In the data rows, zero lies at 4.5, halfway between 4 and 5.
Some points, one per row:
[5 6 4 2 5 6 6 3 6 5 7 2 3 5 7 3 2 8 8 2 4 6 7 2]
[5 3 3 6 6 3 2 6 3 1 2 7 4 3 3 7 4 3 5 7 4 3 4 7]
[7 5 2 7 7 3 3 7 7 2 3 6 6 3 4 7 5 2 2 7 6 1 3 6]
[3 5 7 7 3 4 8 6 2 6 7 7 3 6 6 6 2 5 8 7 5 5 6 7]
[7 6 6 3 4 5 6 3 7 7 7 3 6 4 6 4 6 8 6 4 5 6 7 5]
[6 5 4 7 3 7 5 3 6 7 3 5 7 7 9 5 5 5 5 7 6 8 5 6]
[4 7 5 4 3 5 6 3 4 5 4 3 7 6 2 3 4 6 3 4 3 5 1 2]
[2 3 5 2 7 5 4 3 3 5 4 3 5 1 2 3 4 4 4 2 5 4 3 1]
[6 5 3 5 4 3 5 1 5 3 2 2 5 5 3 6 4 4 5 4 6 3 3 5]
[3 2 7 7 2 3 4 7 4 4 5 6 4 5 7 7 4 4 6 5 2 5 7 7]
[6 2 6 2 5 3 6 6 5 5 7 5 3 5 3 5 4 2 6 5 6 5 5 5]
[6 4 4 5 7 6 4 5 4 5 2 7 5 4 1 7 6 3 4 5 4 2 3 5]
[7 6 5 6 2 6 6 2 5 7 6 6 5 6 7 2 7 6 5 7 7 7 5 3]
[6 7 3 6 5 5 4 6 4 5 6 5 5 3 3 5 6 2 2 5 7 4 2 6]
[6 5 3 5 2 2 2 3 6 2 3 3 7 2 1 3 3 3 1 6 3 3 1 4]
[2 7 4 3 3 5 5 2 5 6 7 2 5 7 6 2 5 6 5 2 5 6 7 2]
[6 6 5 5 6 5 5 4 7 6 4 7 6 3 2 7 6 5 4 5 4 4 3 4]
[5 7 6 5 4 5 4 7 7 4 5 4 5 8 7 6 5 4 6 7 7 4 4 4]
[3 4 4 4 3 6 4 3 3 3 7 3 4 6 5 4 4 7 2 3 4 7 6 3]
[6 6 4 4 4 6 3 2 4 6 4 4 6 4 2 2 6 4 2 2 4 5 4 3]
[2 9 6 1 3 6 5 3 6 7 5 3 4 6 8 4 3 7 6 5 4 7 7 1]
[4 7 3 1 5 7 6 1 4 7 7 2 2 6 5 3 2 7 9 3 2 7 6 0]
[2 3 5 3 4 4 4 2 2 2 2 1 3 3 2 1 2 2 3 3 4 3 4 4]
[5 4 3 3 8 4 4 5 6 4 2 6 4 4 3 5 4 3 4 6 4 2 4 6]
[6 4 4 3 4 4 2 4 6 3 2 6 6 2 3 6 4 1 3 5 3 3 4 7]
[3 5 3 3 2 4 6 3 4 2 4 4 4 7 3 3 3 7 3 4 4 7 5 2]
[6 1 3 4 2 3 2 4 6 2 1 7 2 4 5 6 5 3 2 7 4 3 5 5]
[5 5 5 4 8 6 4 6 5 5 4 6 7 6 3 6 6 4 3 6 5 4 3 7]
[5 1 1 6 1 3 4 5 4 2 3 3 4 3 5 3 7 2 5 4 4 4 3 3]
[5 2 4 3 5 4 4 4 3 5 3 2 6 2 3 4 4 2 3 1 6 5 3 3]
[6 7 8 5 5 8 6 2 7 7 9 4 6 6 6 5 6 5 6 3 6 5 6 6]
[5 6 5 3 7 6 3 4 5 6 4 3 8 8 5 3 5 6 5 3 6 7 5 5]
[5 8 3 7 5 8 2 5 7 5 6 5 7 3 6 7 5 6 1 4 5 3 3 3]
Here are 16 more points, each followed by its number:
[6 3 6 4 8 4 4 6 5 5 2 5 3 4 5 5 6 3 6 6 5 4 5 6] 0
[4 2 2 7 2 3 3 6 2 3 2 5 2 4 5 6 4 2 3 5 4 4 5 7] 1
[3 4 7 5 4 3 6 4 5 5 5 7 3 6 7 7 1 6 7 5 3 4 7 6] 2
[5 8 8 4 3 5 8 5 2 6 7 2 4 7 6 2 3 6 8 3 4 7 7 2] 3
[3 3 3 3 4 4 5 4 3 3 6 3 1 7 5 3 1 6 7 1 3 4 5 1] 4
[7 3 5 4 5 3 3 6 5 3 3 6 3 4 4 5 5 5 5 8 5 4 3 6] 5
[6 4 3 6 6 5 2 4 6 4 4 6 6 5 3 4 7 3 1 4 5 3 4 4] 6
[5 4 2 3 6 6 5 4 4 6 3 1 3 2 4 1 5 3 4 2 3 2 5 3] 7
[4 2 3 5 4 3 4 2 2 3 6 2 3 5 5 2 3 5 4 2 4 4 5 3] 8
[4 3 5 2 5 4 6 3 0 4 3 2 3 3 4 3 5 2 3 3 5 3 2 3] 9
[5 3 4 4 6 2 2 5 7 4 4 7 4 3 4 7 4 2 3 6 8 4 4 6] 10
[6 3 3 6 4 3 3 8 3 2 5 5 3 4 2 4 2 4 4 6 4 3 3 6] 11
[4 2 4 4 4 3 5 7 4 3 6 5 4 3 2 6 5 3 4 6 6 4 4 4] 12
[7 4 4 6 4 4 4 3 6 3 3 4 7 4 2 5 3 4 2 3 4 3 2 3] 13
[3 3 3 7 1 4 3 6 2 4 2 7 3 5 3 6 2 2 5 7 2 3 2 5] 14
[5 5 3 3 5 6 6 4 5 6 5 3 5 5 6 3 6 4 6 3 7 5 7 2] 15
Which three of these numbered points are nearest to each point below, ignoring the 3 directions in which the first points spread most? Their numbers follow each, nearest first.
[3 4 3 6 3 4 3 8 4 1 2 7 3 2 2 3 4 3 3 7 4 2 4 6] > 11 6 1
[3 3 4 3 7 3 5 4 2 4 3 4 3 3 2 3 6 4 6 4 5 7 5 4] > 0 5 15
[5 1 2 3 3 2 6 4 3 3 5 6 3 2 3 4 3 3 5 4 2 5 4 4] > 12 13 6
[3 6 3 5 3 6 6 2 5 6 4 4 3 5 6 4 3 7 6 2 4 7 5 3] > 1 13 2
[2 2 5 5 3 4 5 5 2 4 5 5 3 5 6 3 3 5 7 4 4 7 8 2] > 6 15 1
[3 4 8 6 3 4 6 7 6 5 4 6 3 5 6 6 2 4 7 6 4 4 8 7] > 2 13 3
[3 3 4 3 3 4 6 5 2 4 4 6 3 2 6 3 3 6 5 5 3 4 4 2] > 5 12 2
[5 2 4 5 7 2 1 4 6 3 3 5 7 2 2 6 6 3 4 6 7 4 3 5] > 10 5 12
[6 5 6 6 7 2 1 6 6 2 3 6 7 3 5 5 6 4 2 6 8 1 5 7] > 10 8 6
Here are 16 other points, each followed by its number:
[5 3 3 6 7 4 1 7 6 4 5 5 7 3 4 5 6 2 4 6 8 4 4 6] 0
[2 4 5 3 5 2 3 2 2 4 3 2 3 2 4 4 2 2 4 2 6 3 3 4] 1
[4 4 4 6 3 2 4 5 3 3 3 5 2 4 1 3 5 3 6 4 3 4 4 6] 2
[4 2 4 2 5 4 3 4 4 3 3 4 5 3 3 3 4 3 4 3 5 3 2 2] 3
[2 1 4 5 6 5 5 8 2 3 2 7 5 4 3 6 4 4 5 4 5 3 3 7] 4
[7 4 4 5 6 3 3 6 5 4 3 5 4 2 3 7 4 5 4 5 5 3 3 6] 5
[5 6 4 3 4 5 2 3 5 4 7 3 6 4 4 3 5 6 3 2 5 8 3 2] 6
[3 7 6 6 2 5 5 2 2 6 6 2 5 5 6 3 4 5 6 2 4 6 5 2] 7
[5 5 2 2 3 5 6 6 1 3 3 0 5 4 3 5 4 6 3 3 3 2 4 6] 8
[2 7 3 3 3 6 4 1 4 7 5 2 2 7 6 2 2 7 6 4 3 6 6 3] 9
[8 3 2 6 6 4 2 7 6 3 5 5 6 2 3 8 6 3 5 6 6 3 4 6] 10
[5 6 3 6 7 3 3 5 5 2 4 5 7 4 4 7 5 2 1 5 7 3 3 6] 11
[4 6 2 3 3 5 7 8 3 4 2 2 7 4 3 5 3 4 4 6 3 2 4 7] 12
[7 4 2 5 2 3 3 6 6 6 3 5 5 4 5 7 5 4 3 5 6 4 1 6] 13
[6 6 5 4 7 7 4 6 4 8 5 2 6 7 6 6 5 6 3 6 5 7 4 6] 14
[2 4 8 4 6 4 7 3 6 7 8 5 6 6 7 5 7 4 6 7 6 2 7 6] 15
The same question for these:
[6 5 6 6 3 6 4 8 6 4 5 5 4 6 6 7 3 4 5 6 4 5 4 6] > 5 6 3
[6 3 3 7 3 2 1 7 4 3 2 6 6 3 6 6 5 2 3 7 6 2 2 7] > 13 7 3
[4 6 5 6 4 6 4 3 3 6 6 5 1 8 7 6 3 7 5 5 2 5 8 4] > 9 5 7
[4 5 5 3 7 5 5 2 6 7 5 4 4 7 8 4 7 6 5 2 5 7 4 1] > 3 11 5
[4 6 7 7 2 7 6 2 4 8 7 1 5 7 7 3 4 6 8 2 3 5 7 2] > 7 2 3
[3 2 6 7 2 2 5 6 2 5 5 6 4 4 7 5 2 3 7 7 1 3 6 8] > 7 9 2
[3 4 4 3 4 4 3 4 4 5 4 2 3 4 3 2 2 4 3 3 3 2 4 3] > 9 3 5
[3 5 7 5 3 6 5 1 1 7 7 3 5 7 7 4 3 6 9 2 5 7 5 3] > 7 1 3
[3 6 4 4 2 6 3 2 2 4 4 2 4 5 5 3 6 4 6 3 3 6 6 2] > 7 2 9
